Look-ups in named tables: a row name and a column name give one cell, copied from the table.

Table Pir
|  | Zuke | Foze | Niredov | Sizu | Fad | Rili | Natekal | Pav | Luk |
|---|---|---|---|---|---|---|---|---|---|
| Kuli | 33705 | 48120 | 87949 | 7888 | 48835 | 36777 | 50692 | 3069 | -2515 |
| Pid | 41377 | 40788 | -30483 | 51986 | 58004 | 5634 | 33417 | -22754 | -21954 |
| Sotosu | 87513 | -21496 | 20801 | 54866 | 53295 | -20573 | 46292 | 1559 | -14752 |
| Ref | 85181 | 8420 | -9700 | -39592 | 52468 | 61390 | 40843 | -30435 | 21645 |
| Fanozav | 50265 | 26648 | -11415 | 55258 | 56993 | 15266 | 18383 | -19777 | -6023 |
| Pitir | 88138 | -24425 | 12767 | -33673 | 31650 | 25947 | 38558 | 6782 | -7068 |
| Rep | -10657 | 42674 | 31905 | 19223 | -2820 | -7385 | 67122 | 61834 | -46792 |
| Kibo | 33753 | 76587 | 39206 | -57366 | 41872 | 69192 | -8967 | -28694 | 19931 |
| Sabugof | 48131 | 46201 | 7887 | -47006 | 36563 | 54841 | 34227 | -17340 | 14047 |
| Lavubav | 176 | 38816 | 5730 | 33293 | 719 | 9719 | 29632 | 39432 | -137 |
| Tigetap | 182 | 77606 | 8612 | 9908 | 25088 | 51655 | -8248 | 3146 | 24165 |
| Modabom | 69331 | 1761 | 524 | 65202 | 51474 | 753 | 26330 | -9141 | -6459 |
| Tarize | 80704 | 5865 | 31711 | 29049 | 59824 | -6458 | 50622 | -13292 | -14603 |

Pitir, Zuke: 88138
Fanozav, Luk: -6023
Kibo, Rili: 69192
Tigetap, Rili: 51655
Pid, Zuke: 41377
Lavubav, Luk: -137
Kuli, Luk: -2515
Pitir, Fad: 31650
Kibo, Fad: 41872
Tigetap, Foze: 77606
Pitir, Pav: 6782
Which row has the largest Rili? Kibo

Fol.csv
,Vot,Foteni,Tek,Zofimen,Nebob,Zol
Gikira,0.305,0.426,0.443,0.678,0.448,0.483
Ravak,0.640,0.653,0.720,0.566,0.694,0.518
Zozop,0.303,0.598,0.350,0.459,0.426,0.433
Ked,0.166,0.648,0.875,0.400,0.168,0.717
Keziv,0.395,0.347,0.095,0.748,0.428,0.440
Geti,0.738,0.096,0.789,0.511,0.624,0.227
Navamu,0.581,0.802,0.405,0.488,0.527,0.569
Mivopu,0.438,0.405,0.400,0.633,0.479,0.489
Dak,0.074,0.212,0.549,0.329,0.277,0.205

Zozop, Nebob => 0.426
Geti, Zofimen => 0.511
Navamu, Foteni => 0.802
Dak, Zofimen => 0.329
Ked, Zofimen => 0.400
Ravak, Tek => 0.720
Navamu, Nebob => 0.527
Gikira, Zol => 0.483
Keziv, Foteni => 0.347
Ked, Zol => 0.717
Geti, Tek => 0.789
Dak, Nebob => 0.277
Ked, Vot => 0.166
Keziv, Vot => 0.395
Navamu, Zofimen => 0.488
Ravak, Zol => 0.518
Keziv, Zol => 0.440

Raseser
|  | Punan | Nepudi | Gagusuf | Bas | Dazef |
|---|---|---|---|---|---|
| Tad | 205 | 105 | 190 | 219 | 190 |
| Kel | 130 | 150 | 186 | 95 | 85 |
| Mel | 105 | 187 | 179 | 110 | 171 |
| Ziso | 158 | 96 | 158 | 104 | 202 |
| Bifinu | 114 | 112 | 93 | 184 | 181 |
| Leb | 190 | 123 | 171 | 243 | 71 |
| Ses | 186 | 187 | 167 | 157 | 164 |
| Sosapar | 95 | 110 | 138 | 190 | 178 |
| Zorituf | 128 | 81 | 73 | 138 | 201 |
| Vef | 137 | 103 | 151 | 186 | 189 |
| Buf | 207 | 127 | 166 | 219 | 58 |
| Sasag | 60 | 92 | 90 | 87 | 71 |
| Muma | 132 | 201 | 229 | 149 | 146 |
| Vilem | 73 | 124 | 134 | 226 | 117 |

What is the Dazef of Sasag in Raseser?
71
What is the Nepudi of Mel in Raseser?
187
What is the Gagusuf of Leb in Raseser?
171
What is the Gagusuf of Sosapar in Raseser?
138
What is the Punan of Buf in Raseser?
207
What is the Nepudi of Kel in Raseser?
150
What is the Punan of Muma in Raseser?
132
What is the Punan of Vef in Raseser?
137
What is the Nepudi of Leb in Raseser?
123
What is the Bas of Muma in Raseser?
149
What is the Dazef of Kel in Raseser?
85
What is the Gagusuf of Buf in Raseser?
166
What is the Bas of Ses in Raseser?
157
What is the Punan of Tad in Raseser?
205
What is the Gagusuf of Sasag in Raseser?
90
What is the Bas of Ziso in Raseser?
104
What is the Bas of Tad in Raseser?
219
What is the Nepudi of Ziso in Raseser?
96
What is the Punan of Sosapar in Raseser?
95
What is the Nepudi of Sasag in Raseser?
92

Table Vud
,Geluzam,Pitidez,Mib,Bul,Velusap,Lig,Zoso,Lin
Meduz,41204,71128,65001,43383,64670,57893,58795,30850
Kun,45488,39170,43247,46565,56825,63322,58670,61736
Kekip,51267,42287,46830,46200,53545,56218,54380,62544
Ralo,66444,30230,61956,41729,43821,50086,45746,69724
Rorak,41767,62929,32672,71620,37926,37776,37948,35099
Fuvuza,51434,40824,46397,44749,54271,57443,55947,61672
Nisogaf,40035,64631,30941,76443,37320,33702,32384,31559
Kizibo,39601,63603,31192,75154,38982,37336,34664,32270
Nid,80819,23078,76252,40305,31982,38537,35068,70131
Sep,41291,63554,27764,76000,36627,35145,33295,33596
Sedatu,45736,51454,45940,53655,50116,49122,49940,47938
Ruvimi,72916,30732,66602,41371,38527,41768,42826,67989

Kizibo, Pitidez -> 63603
Meduz, Geluzam -> 41204
Rorak, Velusap -> 37926
Sedatu, Geluzam -> 45736
Rorak, Zoso -> 37948
Sedatu, Lin -> 47938
Ralo, Velusap -> 43821

Table Zif
,Fos,Niri,Zuforaf,Fuba,Tora,Durit
Dok,87.57,21.28,42.75,12.67,28.15,37.46
Seta,51.76,73.89,43.30,52.49,27.08,71.23
Fufolut,48.77,64.50,36.54,45.59,38.31,67.01
Kuvig,21.06,16.84,18.56,89.55,84.60,28.42
Diput,34.74,18.74,18.48,76.05,71.15,28.84

Seta, Fos: 51.76
Diput, Fuba: 76.05
Fufolut, Tora: 38.31
Kuvig, Tora: 84.60
Seta, Fuba: 52.49
Dok, Zuforaf: 42.75

Gek:
,Luba,Nidoz,Pef,Zof,Ruf,Lezif,Vuv,Liketuk
Fudi,0.0,-0.7,0.2,-0.4,-0.9,0.6,-0.4,0.2
Puf,-0.2,0.6,0.0,0.5,1.0,-0.4,0.8,0.0
Vab,0.5,-0.3,0.2,-0.2,-0.9,-0.3,-0.7,-0.1
Namolo,-0.4,0.9,-0.1,0.4,0.6,-0.2,0.1,0.0
Vela,0.1,0.7,-0.2,-0.1,0.7,0.5,-0.1,0.6
Topive,0.3,-0.2,0.9,-0.3,-0.9,-0.4,-0.6,-0.2
Fuva,0.2,0.4,0.2,0.5,0.7,-0.5,0.0,-0.3
Tofi,0.1,-0.5,0.4,-0.1,0.3,0.3,0.2,-0.3
Lileliv,0.2,0.5,-0.1,0.5,0.5,-0.4,-0.2,-0.1
Zupasok,0.2,0.0,0.1,-0.3,0.5,0.5,0.3,0.5
Kizafi,-0.3,0.2,-0.1,0.4,-0.3,-0.5,0.5,-0.3

What is the Nidoz of Fuva in Gek?
0.4
What is the Pef of Fudi in Gek?
0.2
What is the Liketuk of Vab in Gek?
-0.1
What is the Luba of Zupasok in Gek?
0.2
What is the Ruf of Zupasok in Gek?
0.5
What is the Lezif of Tofi in Gek?
0.3
What is the Zof of Fuva in Gek?
0.5
What is the Lezif of Fudi in Gek?
0.6
What is the Vuv of Puf in Gek?
0.8
What is the Nidoz of Vela in Gek?
0.7
What is the Pef of Lileliv in Gek?
-0.1
What is the Liketuk of Topive in Gek?
-0.2
What is the Lezif of Fuva in Gek?
-0.5
What is the Ruf of Lileliv in Gek?
0.5
What is the Liketuk of Lileliv in Gek?
-0.1
What is the Vuv of Namolo in Gek?
0.1
What is the Ruf of Vela in Gek?
0.7
What is the Vuv of Zupasok in Gek?
0.3
What is the Zof of Vab in Gek?
-0.2
What is the Nidoz of Puf in Gek?
0.6

Kufona =
,Zorop,Tiso,Rovod,Dufi,Nol,Fomobo,Goriz,Lepured,Lera
Vobu,36.554,26.569,69.511,47.324,29.267,20.103,39.022,61.722,24.889
Pugisu,9.936,22.263,47.181,48.592,38.314,15.556,38.514,49.817,10.809
Zibo,45.851,61.524,22.744,61.081,32.659,69.216,36.814,26.785,68.902
Soruze,14.319,33.426,45.044,50.795,56.348,13.680,39.974,47.941,18.591
Nup,47.484,50.088,25.648,39.252,26.095,51.726,63.295,29.568,45.488
Genopu,28.803,20.496,68.396,50.105,18.913,14.824,42.805,61.302,17.206
Kataba,29.437,22.883,58.877,44.526,17.622,17.157,51.939,53.965,16.634
Pamo,32.650,32.297,30.198,34.027,38.738,37.219,59.084,31.133,25.331
Romev,55.785,69.271,21.254,61.372,40.902,74.649,37.762,29.037,75.538
Zam,48.139,55.844,40.936,59.587,15.124,40.232,57.665,48.974,44.942
Futes,66.286,68.961,34.590,60.175,30.134,67.998,47.410,37.636,72.702

What is the Lepured of Zibo in Kufona?
26.785
What is the Lera of Kataba in Kufona?
16.634
What is the Lepured of Genopu in Kufona?
61.302
What is the Tiso of Futes in Kufona?
68.961
What is the Dufi of Pugisu in Kufona?
48.592
What is the Fomobo of Zibo in Kufona?
69.216
What is the Rovod of Zam in Kufona?
40.936
What is the Nol of Romev in Kufona?
40.902
What is the Dufi of Romev in Kufona?
61.372
What is the Goriz of Futes in Kufona?
47.410
What is the Zorop of Nup in Kufona?
47.484
What is the Zorop of Vobu in Kufona?
36.554
What is the Fomobo of Vobu in Kufona?
20.103
What is the Fomobo of Pugisu in Kufona?
15.556
What is the Rovod of Nup in Kufona?
25.648
What is the Tiso of Kataba in Kufona?
22.883

